In the rows, zero is written as 128.
Each path below is one point turned by a fixed rotation once a step. After each direction that follows a path, write how fast that rotation turns it, in degrees each step (0 if it stays still).
Each turn is a multiple of 5 degrees from 10 to 175, or 0.
Each row of a path follows its step; steps can be skipped.
Rotation 1:
step 1: [128 123 139 134 124 131 128 129 120 141 128 137 134 126 131 134 125 135
 129 121 132 131 128 131 126 126 132 126 131 133 143 132 130 122 127 131
 131 143 124 132 131 130 134 124 125 131 124 129 131]
step 2: [118 123 131 126 121 122 130 136 134 131 130 126 141 130 134 129 126 130
 124 123 135 133 135 123 133 126 126 130 121 128 127 117 126 126 120 134
 131 138 125 140 129 125 129 126 132 135 126 119 129]
step 4: [133 121 131 113 120 122 135 130 127 130 140 134 131 128 124 127 124 134
 133 127 127 132 127 124 126 123 125 123 120 123 130 132 130 130 127 126
 126 145 127 124 127 129 121 121 122 127 123 137 128]
step 6: [130 123 135 131 126 131 123 129 129 134 129 123 135 124 123 135 137 130
 135 134 117 137 126 130 126 117 130 135 134 126 126 137 120 130 129 140
 128 133 128 129 124 128 122 135 120 125 133 135 131]
step 9: [129 127 135 129 123 130 119 129 130 124 133 131 135 126 133 121 129 134
 131 129 128 130 134 134 126 122 134 125 139 126 122 120 137 125 131 130
 128 139 134 121 124 128 122 131 129 137 140 138 133]
step 12: [130 127 126 125 131 130 124 135 119 127 125 132 139 125 135 128 128 136
 131 127 127 131 132 124 127 113 132 130 121 134 125 113 130 117 140 126
 129 130 125 127 130 123 128 126 122 122 132 130 127]
step 13: [125 125 128 123 129 122 124 135 120 133 131 136 136 129 119 130 137 128
 114 124 121 126 128 122 124 121 123 134 123 130 131 134 135 118 136 131
 140 131 129 131 132 128 135 125 132 129 123 127 127]
step 17: [136 128 126 131 124 131 123 137 125 138 131 132 132 115 133 127 128 137
 141 125 133 124 134 138 126 125 130 127 123 131 132 134 119 132 122 126
 128 140 130 127 130 129 132 123 130 123 134 122 131]
step 18: [124 121 130 128 126 119 119 134 133 134 128 136 135 118 124 136 138 131
 128 123 135 128 128 134 129 126 125 126 128 134 131 123 122 126 123 135
 134 127 125 136 120 131 117 131 126 132 133 123 133]
step 19: [130 126 133 131 123 131 125 124 137 134 128 132 131 129 123 137 128 137
 129 124 137 136 130 135 130 115 134 132 123 125 126 132 127 121 133 130
 119 128 129 133 129 135 129 128 135 141 121 127 136]
step 24: [132 125 125 136 128 127 121 126 126 127 127 119 132 124 126 124 129 131
 123 126 125 139 134 119 139 124 133 139 116 132 127 127 128 125 131 136
 127 142 126 137 126 123 130 136 124 132 129 131 128]
Directions:
[127 131 127 129 128 128 126 127 127 130 128 130 131 126 126 129 128 127
 126 129 130 128 131 130 126 130 127 128 127 128 129 128 127 128 128 127
 127 127 126 129 128 131 129 123 127 127 127 126 129]
20
[130 129 129 126 127 128 126 128 128 129 129 129 129 128 129 130 128 128
 126 130 126 131 128 128 126 127 129 128 128 127 127 129 130 127 129 128
 128 124 129 125 128 126 127 130 125 132 128 124 129]
115
[126 128 129 128 127 128 130 126 129 127 124 130 126 125 125 128 128 131
 129 128 126 130 126 125 127 128 130 128 126 128 129 126 131 127 128 124
 127 129 129 127 126 128 129 127 128 128 128 128 129]
95
[130 129 128 127 129 131 127 128 130 126 130 125 126 131 130 129 128 129
 128 126 128 131 132 130 128 127 129 128 126 126 125 128 130 127 127 125
 127 131 127 130 127 129 128 126 127 128 129 128 129]
145
[128 128 125 125 129 129 127 130 127 129 128 127 128 129 126 131 127 129
 129 127 127 129 126 128 129 127 127 128 132 127 130 129 129 130 130 126
 128 128 131 128 128 130 132 127 129 130 127 131 129]
115
Rotation 2:
step 1: [123 128 129 122 126 138 118 124 136 123 125 130 138 138 125 129 126 126
 122 126 130 131 126 134 129 128 117 125 123 131 137 134 130 121 124 124
 129 130 124 127 127 129 129 129 121 124 141 133 129]
step 3: [118 134 132 118 132 130 118 129 132 122 123 132 130 126 127 133 130 126
 128 113 123 135 124 131 136 135 126 127 128 133 122 124 125 125 128 130
 127 123 124 132 128 124 126 124 126 119 136 127 120]
step 5: [123 138 136 124 139 132 118 125 131 124 132 128 135 133 124 129 126 126
 128 121 128 117 123 125 132 129 126 134 133 125 123 138 132 124 132 138
 132 128 132 126 134 127 125 134 125 129 137 126 125]
step 8: [123 127 128 127 129 132 114 129 127 130 130 130 136 142 125 124 130 130
 131 125 129 135 131 122 135 128 134 130 135 121 120 132 126 121 134 125
 136 131 133 129 131 126 128 120 122 124 136 124 127]
step 9: [119 126 130 137 133 130 127 135 139 133 127 131 130 128 131 135 134 129
 125 122 130 129 123 127 137 135 130 122 127 131 121 128 136 130 131 128
 133 127 138 129 137 128 123 130 120 123 137 126 119]
step 10: [123 132 135 136 132 128 120 123 129 128 126 133 133 131 123 127 132 136
 121 127 124 125 119 119 124 137 128 124 129 116 127 126 126 123 121 124
 136 128 123 128 130 133 125 123 120 122 136 131 125]
step 11: [123 129 127 133 131 134 122 120 131 130 129 127 134 139 127 134 132 130
 132 128 124 123 113 119 136 123 133 128 124 133 127 134 135 127 130 130
 134 128 134 132 134 126 126 115 130 125 131 131 127]
step 14: [120 133 132 129 133 134 122 132 127 132 126 131 126 135 131 134 121 130
 132 121 128 132 122 122 128 122 122 127 130 129 122 128 125 120 124 133
 124 120 127 125 136 125 128 115 128 114 137 126 124]
step 15: [111 127 128 134 134 133 127 129 126 129 130 137 130 139 125 134 133 122
 128 124 127 127 124 122 124 130 133 132 118 131 122 124 130 126 134 120
 129 129 123 120 128 124 121 130 129 127 132 128 120]
step 18: [116 134 126 128 127 135 132 128 128 127 134 135 136 132 123 138 128 131
 130 123 135 125 139 123 133 133 129 127 124 129 134 127 125 126 130 130
 132 122 126 131 136 120 125 125 131 123 131 135 117]
step 23: [127 130 135 126 121 128 113 127 128 122 129 135 135 135 123 135 126 128
 124 126 135 123 127 128 131 116 124 130 136 126 127 133 132 124 127 123
 128 118 131 126 134 122 122 130 122 126 131 136 123]
Directions:
[125 128 127 125 128 127 131 127 127 127 127 130 129 127 131 129 129 128
 126 127 128 129 130 126 128 128 128 127 126 128 127 127 127 128 134 130
 128 129 131 127 129 130 127 128 129 129 127 127 126]
115
[129 129 128 129 130 129 131 129 128 126 128 125 127 128 130 130 128 131
 126 128 132 126 127 128 131 126 128 128 127 129 127 128 128 129 126 131
 130 125 130 128 129 127 130 129 128 126 126 128 125]
160
[125 129 131 130 129 126 129 128 127 125 130 129 128 127 125 128 129 128
 127 131 128 125 131 128 126 128 130 130 128 125 129 128 127 126 127 129
 128 128 129 127 126 126 127 129 127 129 126 130 127]
135
[130 131 128 125 129 127 128 131 128 127 132 129 128 130 125 129 129 128
 128 126 126 127 131 129 128 126 126 127 125 130 130 128 128 130 128 128
 129 128 127 128 127 130 127 129 128 125 128 127 128]
20
[127 128 129 126 132 130 127 127 130 130 128 125 129 127 127 129 129 127
 127 128 128 128 126 130 130 128 131 125 127 126 128 129 126 127 129 130
 128 130 127 129 124 129 128 128 126 126 129 126 129]
10
Rotation 3:
step 2: [133 135 131 133 125 128 126 136 125 130 132 132 134 128 134 130 124 128
 130 125 134 135 124 131 136 128 138 136 126 125 121 115 134 122 124 137
 132 133 127 125 127 121 135 123 126 132 123 123 126]
step 7: [130 129 133 138 124 133 126 137 122 129 130 120 129 129 136 128 124 128
 127 120 137 130 126 134 133 126 126 134 120 128 123 119 130 134 128 132
 136 136 129 126 120 129 133 122 130 119 121 130 134]
step 11: [133 137 129 128 122 121 128 132 130 133 130 131 130 119 122 119 108 128
 130 125 125 129 127 126 124 122 119 130 124 127 130 124 126 124 117 129
 130 127 125 126 123 131 129 124 127 129 136 130 126]
step 12: [126 125 127 129 125 140 128 132 128 132 126 116 129 131 133 126 127 128
 140 117 135 138 130 123 127 122 124 138 124 137 127 124 132 135 129 134
 131 128 130 125 129 129 132 121 131 121 129 131 133]
step 14: [128 138 130 129 134 136 123 131 118 131 139 129 131 127 124 121 117 130
 133 129 128 136 129 131 127 123 120 128 131 116 127 128 133 133 130 140
 126 129 130 130 134 126 129 122 128 130 118 129 126]
step 15: [130 133 120 137 123 135 133 127 125 129 119 126 130 132 140 128 126 125
 128 129 125 131 113 128 125 128 117 128 135 134 127 129 133 126 124 127
 138 122 123 134 128 130 127 123 133 123 123 133 126]
step 16: [120 134 123 136 121 126 128 132 132 138 129 127 137 116 117 121 118 130
 126 128 126 129 131 133 126 122 126 129 132 127 128 124 125 133 123 124
 132 125 119 120 126 125 135 125 127 122 129 124 129]
step 19: [131 134 129 136 124 130 119 137 123 131 137 122 128 134 124 124 116 124
 129 135 119 133 132 130 123 122 125 126 124 130 124 128 136 129 137 131
 129 127 130 123 134 129 135 127 124 123 119 130 132]
step 21: [120 127 123 133 125 132 127 122 134 140 132 124 128 122 120 127 125 127
 121 131 131 129 134 124 129 123 116 131 132 123 124 124 118 134 126 132
 123 124 129 121 121 128 140 127 131 124 121 127 129]
step 22: [130 125 123 135 135 133 124 130 121 128 125 127 132 132 130 135 116 131
 130 126 121 126 129 128 132 124 122 138 130 131 125 118 131 132 125 123
 131 132 140 137 130 132 132 136 129 134 121 136 129]
step 24: [122 136 119 129 125 135 121 141 129 125 130 115 130 126 130 129 127 117
 125 138 120 126 134 125 121 126 125 133 128 133 130 126 132 135 129 131
 126 124 132 126 127 126 131 123 124 124 124 132 129]
Directions:
[127 128 130 128 129 128 127 126 125 129 128 130 128 130 128 126 132 127
 129 128 126 128 128 129 128 127 131 127 127 129 126 128 127 129 126 126
 126 126 129 129 126 132 127 126 126 127 129 125 128]
0
[130 127 129 128 129 126 128 129 129 126 129 128 126 128 130 127 128 127
 128 128 127 126 130 126 128 127 127 129 126 128 129 126 124 128 129 126
 126 128 130 128 124 129 128 130 129 127 125 131 130]
25
[127 127 127 129 126 128 129 128 130 127 127 124 125 128 128 129 131 127
 126 132 130 128 128 131 128 130 126 129 129 129 128 128 129 130 127 127
 128 128 129 128 127 130 131 126 130 126 128 129 129]
125
Rotation 4:
step 1: [125 134 131 128 122 131 127 142 140 134 119 111 119 128 122 130 136 133
 132 121 125 129 128 125 130 129 126 139 127 132 136 127 129 138 129 128
 127 130 124 128 123 130 125 127 138 129 134 131 132]
step 4: [125 136 128 137 130 127 130 142 126 137 122 125 130 130 129 126 130 131
 136 121 127 134 123 133 133 124 126 128 135 137 133 135 119 139 133 132
 134 133 128 121 129 133 129 130 115 124 137 126 122]
step 5: [121 121 136 132 134 121 129 141 133 124 121 139 131 121 125 123 134 135
 130 125 122 132 134 125 129 123 129 130 137 133 132 134 122 130 135 137
 128 125 124 122 118 124 128 131 117 137 133 127 127]
step 7: [120 128 131 133 127 124 143 131 127 125 127 142 133 126 134 128 122 129
 126 126 131 140 130 128 128 120 129 131 131 135 142 134 129 138 132 135
 134 126 131 126 134 123 130 126 132 125 123 124 117]
step 9: [123 136 129 128 133 123 130 133 129 136 123 130 134 131 130 127 116 120
 126 124 132 139 127 127 131 129 121 139 128 125 148 129 127 134 127 124
 124 124 131 123 125 125 124 124 129 127 139 131 135]
step 10: [126 117 136 124 127 123 134 130 130 131 117 136 132 124 115 129 123 132
 134 129 132 136 132 126 128 128 129 134 124 127 140 131 133 127 128 124
 126 114 140 125 131 126 124 127 135 137 134 127 127]
step 17: [127 126 128 127 136 120 124 137 138 138 126 127 125 133 129 124 124 131
 116 134 127 141 131 133 127 129 121 135 134 124 134 134 125 130 140 130
 126 132 132 126 130 131 128 125 135 120 121 124 117]
step 19: [132 127 130 130 120 128 121 140 133 131 123 119 124 132 126 131 136 130
 127 131 129 137 119 124 128 117 119 138 126 133 139 137 125 136 132 123
 132 132 125 121 123 124 125 130 132 126 137 128 123]
step 22: [118 128 130 140 129 122 131 139 128 133 118 133 125 129 128 135 124 139
 133 128 127 130 127 126 130 130 129 139 134 139 132 129 122 141 136 135
 132 132 133 134 118 127 129 130 123 127 131 127 123]
step 23: [116 126 136 129 132 132 136 131 137 125 117 126 129 116 120 128 132 135
 126 122 124 125 131 128 132 127 124 137 128 138 131 125 125 137 127 137
 129 125 122 122 122 127 135 124 121 133 138 127 135]
step 24: [124 128 126 133 124 125 137 133 129 131 123 130 125 129 131 127 122 129
 128 122 120 134 131 128 133 116 129 133 133 134 140 130 138 145 126 136
 128 121 123 115 133 128 130 127 123 122 133 130 132]
Directions:
[127 129 128 127 125 128 128 127 128 129 126 129 127 126 126 127 127 125
 129 132 130 128 127 126 130 126 128 132 126 127 130 127 127 127 129 125
 128 130 128 131 127 126 127 128 129 128 127 128 128]
35
[130 127 127 128 129 127 125 129 127 128 129 125 128 128 125 127 129 127
 131 126 127 129 127 127 129 127 129 127 127 127 128 131 129 126 130 125
 127 129 131 126 129 127 127 127 126 130 130 126 126]
45
[129 128 129 128 126 130 128 128 127 131 129 127 126 127 125 129 126 130
 129 128 127 126 128 127 128 132 128 130 130 130 128 127 128 130 125 130
 125 128 130 128 128 127 129 130 126 128 128 130 128]
35
[129 129 129 129 125 127 130 126 129 127 129 128 125 128 129 129 131 127
 128 128 128 128 129 126 128 128 129 128 127 128 128 131 131 127 126 130
 128 127 128 126 131 125 128 129 131 126 126 126 128]
80
[128 122 127 132 128 129 127 131 125 129 126 130 128 130 130 129 126 128
 126 129 128 128 129 129 129 129 128 126 128 129 129 130 128 127 129 127
 126 127 128 128 127 126 128 128 128 127 125 128 128]
145
[125 127 127 128 130 128 128 127 127 129 129 131 131 126 130 129 127 123
 131 128 127 128 127 129 126 128 128 128 129 130 128 128 129 128 127 129
 128 126 131 127 129 126 128 128 130 128 130 128 130]
20
[126 130 130 130 129 128 125 126 129 127 127 128 128 127 128 129 128 127
 122 129 126 131 128 128 128 131 126 129 127 129 126 127 129 125 129 129
 128 129 128 127 128 126 129 129 126 128 129 126 130]
125
